The rows below fall into families. The same turns and mirrors carry the whole set onto itself and the rows of a family onto each other. For each named row, which other rows are in its family? Write them in the order they are listed.
These 30 rows form 6 families of 5 rows each.
z_870: [-0.02  1.76  0.63  1.76 -4.56  2.82  2.05 -2.08  0.85]
z_322: [-0.74 -0.28 -0.57 -1.01 -4.71  1.83  3.44  2.32 -2.02]
z_128: [-3.06 -1.42 -0.63  0.01 -3.99  0.79 -2.86 -2.28  4.54]
z_512: [-2.38 -4.33 -0.03  0.76  1.80 -1.50  2.94 -1.06  1.09]
z_999: [-1.94 -4.57  1.36 -0.72  1.34 -1.21  3.46  0.59  1.74]
z_665: [ 0.07  0.66  0.97 -3.29 -0.53  1.49 -1.48  0.06 -2.53]
z_642: [-1.96  0.45 -1.38  2.47 -3.83  1.49 -0.82 -3.91  2.00]
z_308: [-0.57 -0.19  1.13 -4.14 -0.51  1.09 -2.50  0.50 -1.51]
z_331: [-1.26 -0.35  3.51  1.25 -2.01 -2.28  3.57  3.24 -0.84]
z_113: [-2.00 -0.31 -3.27  1.58 -3.86  1.02  1.82 -0.75 -2.69]
z_124: [-4.00 -1.68 -0.30  3.72 -0.66 -3.98 -0.28 -0.60 -0.16]
z_539: [-1.32  0.58  1.74  5.01 -4.21  0.24 -0.91 -1.84  0.36]
z_495: [-1.33 -3.84  1.42 -0.03  1.32 -0.84  4.36  0.27  0.85]
z_309: [-0.73 -0.59  4.88  0.84 -5.13  0.57 -0.59  2.27  2.74]
z_972: [-4.51 -3.15  1.19  0.91 -1.11 -4.38 -1.37  1.68  2.13]
z_95: [-2.73 -2.42  3.55 -0.59 -1.87 -3.31  1.00  4.11  1.73]
z_310: [-1.31 -0.51  0.17 -3.59 -0.23  0.57 -3.57 -0.44 -1.30]
z_22: [-4.00 -3.68 -2.23 -2.52 -4.09 -0.39 -1.79  1.81  1.76]
z_840: [-2.48 -1.90  3.26  1.21 -4.56 -0.68 -3.27  0.94  3.99]
z_243: [-1.95 -2.31  0.07 -3.47 -4.77  0.86  1.18  3.91  0.68]
z_717: [-2.02  0.02  1.11  3.98 -1.20 -2.69  2.83  0.38 -1.99]
z_723: [-1.67 -3.72  0.53  0.87  1.62 -1.00  4.08 -0.74  0.44]
z_924: [-4.06 -2.39 -4.26  0.65 -3.48 -0.32 -1.41 -1.05 -0.34]
z_633: [ 0.04  0.97  3.94  3.25 -4.93  1.10  0.92  0.53  0.50]
z_785: [-2.86 -1.20  1.35  3.74 -3.94 -0.81 -3.45 -1.55  2.58]
z_984: [-1.74 -1.27  1.89 -2.21 -4.83  1.55 -1.19  0.55  4.97]
z_796: [-2.47 -4.80  0.59 -0.23  1.68 -1.59  2.56 -0.23  1.92]
z_940: [-0.29  0.78  0.01 -2.18 -0.18  1.28 -1.88 -1.15 -2.98]
z_900: [ 0.09  0.71  2.68 -1.18 -5.18  2.81  1.82  0.62  2.69]
z_777: [-1.16  0.02 -0.55 -2.41  0.00  0.67 -3.19 -1.47 -2.19]

Same family as z_512: z_999, z_495, z_723, z_796
Same family as z_539: z_309, z_840, z_633, z_785
Same family as z_128: z_870, z_642, z_984, z_900
Same family as z_924: z_322, z_113, z_22, z_243
Same family as z_665: z_308, z_310, z_940, z_777

The rows below fall into families. The same turns and mirrors carry the whole set onto itself and the rows of a family onto each other. For each named row, which other rows are in its family? Write them in the order they are listed.
These 27 rows form 9 families of 3 rows each.
z_230: [ 0.89  2.70  2.13 -4.17 -0.80 -2.15  1.23 -2.57 -3.98  0.16 -2.53]
z_371: [ 0.02  3.15  1.95  2.62 -0.27  5.01  0.85 -1.72 -1.11 -1.25  1.58]
z_815: [ 2.34  4.22  3.53 -1.80 -4.42 -1.50  0.44 -2.93 -1.30  3.98  0.47]
z_731: [ 2.88  4.25 -2.99 -2.66  1.27  3.56  2.26  0.58 -2.59  6.23  1.28]
z_445: [ 1.05  0.30 -5.63 -0.17 -1.19  2.95  1.02 -1.80 -2.36  4.16 -0.01]
z_269: [ 1.56  5.01 -1.14 -1.01  0.25  1.98  3.68 -3.74 -5.09 -2.61  1.13]
z_748: [ 0.67  3.46  1.51  1.70  2.93  4.72  0.76 -2.76 -2.14 -1.17  1.38]
z_817: [ 0.72  5.76 -1.08  1.26 -2.26  4.72  2.89 -0.85 -0.40 -0.03  3.57]
z_397: [-0.18  3.87  1.41  2.55  2.30  2.42  2.06 -2.57 -0.07 -1.50  0.50]
z_224: [ 0.72  1.01  1.54 -2.61 -5.57  0.72  0.60 -4.22 -0.71  0.75  0.38]
z_93: [-0.73  5.53 -1.32  1.58  0.28  1.04  3.08 -4.34  1.12 -0.95  0.74]
z_163: [ 1.95  3.19 -4.12 -4.15 -0.86  1.55  2.60 -1.37  1.09  5.23  0.60]
z_816: [ 3.72  2.38 -4.46 -2.64 -0.19  4.20 -1.18 -1.02 -1.63  4.68  0.64]
z_570: [ 2.03  3.56 -2.47  0.59  0.29  3.73  1.10  2.19  0.34  5.26 -0.16]
z_646: [-0.03  0.89  1.23  0.64 -2.75 -2.26  2.63 -1.21 -3.50  4.26 -1.26]
z_925: [ 2.30  3.65  0.58  1.54  0.99  3.64  4.04 -3.18  0.37 -1.62  1.60]
z_229: [ 1.50  2.67  2.99 -4.85 -1.95 -1.08  0.05 -4.72 -1.15  2.46 -1.17]
z_898: [-0.69  4.33  0.17  1.71  1.00  3.06 -0.31  0.08 -2.99 -2.47 -0.47]
z_893: [ 4.05  1.89  1.63 -4.84 -2.87 -0.25  3.26 -2.61 -2.89  3.36 -1.24]
z_910: [ 2.18  3.26 -1.95 -2.06  2.27  2.97 -0.49  0.05 -3.43  6.81  0.72]
z_938: [ 1.13  5.33  0.13 -2.32 -5.20 -1.14  1.24 -3.91 -4.37  3.25  1.15]
z_491: [ 1.50  2.99  4.69 -3.06 -0.57 -1.32  0.84 -4.23 -3.09  3.14 -0.37]
z_950: [ 1.58  5.47  1.54 -0.39 -1.23  3.90 -0.50 -3.04 -0.45 -3.01  0.32]
z_887: [ 1.23  3.81 -2.72 -1.72  1.58  0.74  1.79  2.59 -3.83  4.88 -1.11]
z_319: [-0.52  5.18 -4.52 -1.02  1.16  1.08 -2.73 -1.06 -0.95  3.00 -0.90]
z_788: [ 1.55  5.04  3.03 -3.63 -2.47 -1.94 -0.29 -3.48 -3.81  3.16 -0.14]
z_64: [ 2.59  1.35 -3.98 -1.63  1.38  3.66  0.60  0.04 -4.13  5.07  0.24]

Same family as z_371: z_731, z_229
Same family as z_910: z_748, z_491
Same family as z_224: z_817, z_163
Same family as z_646: z_269, z_319
Same family as z_815: z_816, z_925
Same family as z_938: z_445, z_93

